One vector is turned by the same rotation once a step. Each row is the vector after some number of steps, and that number follows the row.
The counts run from 0 to 741.
[141  54 114 132  69 137 117 128 115  90 145 105  96 119 131 110 154 111
 117 122 105 162 109 121 147 108 151 180 101 133 120 149 171  99 128]	325
[117  97  92  86 118 126 125 152 121 148 130 139 105 128 160 144 115 115
 105 134 125 165  95 117 140 157 214 107 158 157 160 140 141  94 145]	568
[ 86 117 144  58  68 119 119 158 118 142 154 116 160 159 129 151 163 130
 147 131 147 174 128 139 146 145 159 132 135 117 129 113 144 153 145]	449
[ 80 110 106  89 107 157 169 109 121 168 101 181 150 161 119 113 118 123
 129 117 128 134 119 157 123 156 165 137 197 127 126 102 137 107 135]	565
[118  92 135 114  68 173  93 106 159 172  92 124 103 130 148 145  81 118
 135 118 118 121 159  94 150 170 132 150 149 109 104 124 126 113 170]	37
[ 78 124 142 132  72  77 115 108 154 110 111 154 128 126 131 114 116 150
  97 150 175  87 124 111 137 116 139 127 121 129 147 205 146 150 132]	3
[ 91 126 157 129  87  95 109 153 140 150 110 133 166  86 158 145 104 117
  84 114 183 106 132  75 155 133 141 119 110  94 104 130 127 124 118]	423
[122  90 105 175 113 146 164 124 156 128  96 129  70 112 138 139  98 147
 147 129 124 130 134 161 151 160 152 145 150 118 144 191 178 140 153]	66
[119  98 163  92  96 117  77 104 148  96 107  85 122 128  73 131 120 113
 125 133 139 157 107  93 145 111 154 124 100  93 137 183 140 152 140]	390
[136 106 125 118  97 114 105 126 150 165  95 127 163 144 120 138 152 150
 141  64 122 188  84 142 115 144 130 172 117 118 138 102 178 147 138]	266
[140  88 108 111 101 157 150 150 149  94 130 168  87 142 125 124 113 152
 141 109 101 131 141 166 134 116 134 120 144 173 148  98 195 110 170]	249
[141  94 123  99 103 108  71 144 147  95 103 104 110 129 105 137 129 122
  95 123 125 157 107  59 147 140 185 126 129 140 132 133 167 124 140]	43
[112 116 171 127  34 146 146 137 124 115 135 118 135 133 102 150 156 128
 143 140 174 123 143 125 141 141  83 127 150  94 105  99 163 135 157]	515
[105 110 169 112  97  79 117 109 142 147 113 106 175 132 148 154 114 106
 124  92 158 124 128 105 140 108 166 132  75  90 104 157 137 155 120]	75
[145  75 113 149  85 124 160 104 120  83 135 135 116 158 125 130 114 158
 145  79 129 114 113 180 153 114 124 162 131 109 106 137 178 151 142]	669
[103 105 100  49 111 139 142 174 121 133 122 139 143 124 102 132 166 119
 129 125 137 199 109 144 131 109 156  95 130 135 149  95 174 128 133]	178
[154  98 154 140  86 108 109 144 143  97 120 100 106  93  74 149 154 138
 100 144 165 148  75 117 136 115 121 121  97 118 169 160 175 140 134]	392
[ 90 103 170 126  54 159 105 153 156 113 134 129 125 104 100 109 121 118
 147 134 115 124 158  92 163 146 123 180 143  99 108 101 142  91 145]	517
[ 65 107 164 121 137 150 141 129 184 172  70 149 144 101 122 101 101 118
 152 104 117 129 151 127 132 133 107 150 134 100 140 129 158 116 134]	682
[110 105  93 155  63 105 154 144 119 153 114 136 129 113 166 139 148 146
 124  89 143 139  97 147 128 175 128 173 154 120 117 142 180 126 127]	608
[111  71 120 126 152 147 176 126 140 133  91 164 107 116 114 110 120 152
 107 101 140 110 108 173 140 109 127 142 138 152 150  75 177 105 132]	23
[123  78 167 113 138 120 105 129 144 162 110 108  88 128 146 170 102 142
  97 138 161 155  91 117 164 163 167 113 128 137 185 150 138 135 157]	226
[128 104 167 141  77 109 160  76 134 156 100 137 121 140 134 165 114 136
 107 139 182  93  95 153 121 122  94 108 135 114 149 162 143 152 155]	349
[128 122 117 135  69 145 120 138 157 174 109 172 125 108 124 175 133 174
 144 152 170 145 125 166 138 153 120 128 126 152 174 119 142 160 160]	724
[131  79 125 107 120 142 122 121 135  97 137 129 105 142  93 133 106 132
 154 140 112 138 124 157 161 123 233 130 116 145 146 171 135 136 140]	253
[ 95  99 147 119  85  93 148 140 101 122 143 134 189 125 128 144 177 111
 124 117 172 185  97 145 139 123 143 147 108  92 129 135 159 145 119]	675
[121  97 111 121  66 161 102  93 156 171  66 165 135  98 113 131 104 117
 117 131 124 108 155  93 118 102 117 137  96 136 109  93 123 103 131]	307
[100 110 164 125 108 134 183 152 156 151 140 136 102 105 162 143 111 132
 142 143 139 135 122 175 135 134 112 106 134 120 184 170 172 133 166]	409
[131  96 118  76 133 112 176 143 106 127 105  83 127 130 119 172 157 117
  95 108 164 137  97 129 144 124 176  86 120 121 115 108 181 147 118]	299
[109 113 154 126  83 112 112 118 139 159 131 159 116  89 159 131  67 126
  81 139 161  75 114 117 161 110 152 124 104 128 152 159 103 107 145]	694
[128 107 129  75  60 133 143 156 102 140 164 112 135 155 129 166 163 122
 151 124 129 173 108 148 143 160 173 135 146 127 127 111 151 131 149]	448
[ 89 106 121  59 129 135 111 160 149 128 108 142 144 103 127 130 135 104
 126 147 131 170 170 104 136  95 172  80  87 132 139 129 153 129 135]	180
[153  93 159 135 113 134 126 140 125 146 114 113 131 129 113 203 137 130
 143 127 162 166 120 124 167 183 189 117 143 119 133  98 151 143 144]	105
[139 113 181 151  97 116 142 121 142 183 102 117 161 100 117 174 124 133
 117 107 176 132  76 137 139 135 100 137 108  87 150 125 152 140 131]	78
[121  90 109 112 103 145 131 162 144 109 116 153 144 139  96 125 143 161
 142  82 117 178 127 148 147 139 131 171 140 134 121  61 188 131 140]	520
[106  73 149 142 157  91 144 140 124  92 132 137 123 136 143 155 128 157
  99 117 185 154  98 162 180 133 150 121 130 119 160 144 170 166 140]	481
[132 123 114  82  90 131 106 102 155 116  92 170 155 175 111 151 127 122
 146 128 135 185 129 126  99 103 148  73 128 132 151 142 154 156 165]	659
[145  99 115 154  87 161 159 143 116 117 108 153 135 109 104 153 125 129
 125  94 156 137 127 142 165 144 114 148 158  93  89  60 168 116 142]	172
[ 86  81 143 100  66 155 188  95 110 130 132 141 104 145 131 123 124 108
 115 151 163  82 138 149 139 109 103 115 157 111 106 127 128 121 159]	96
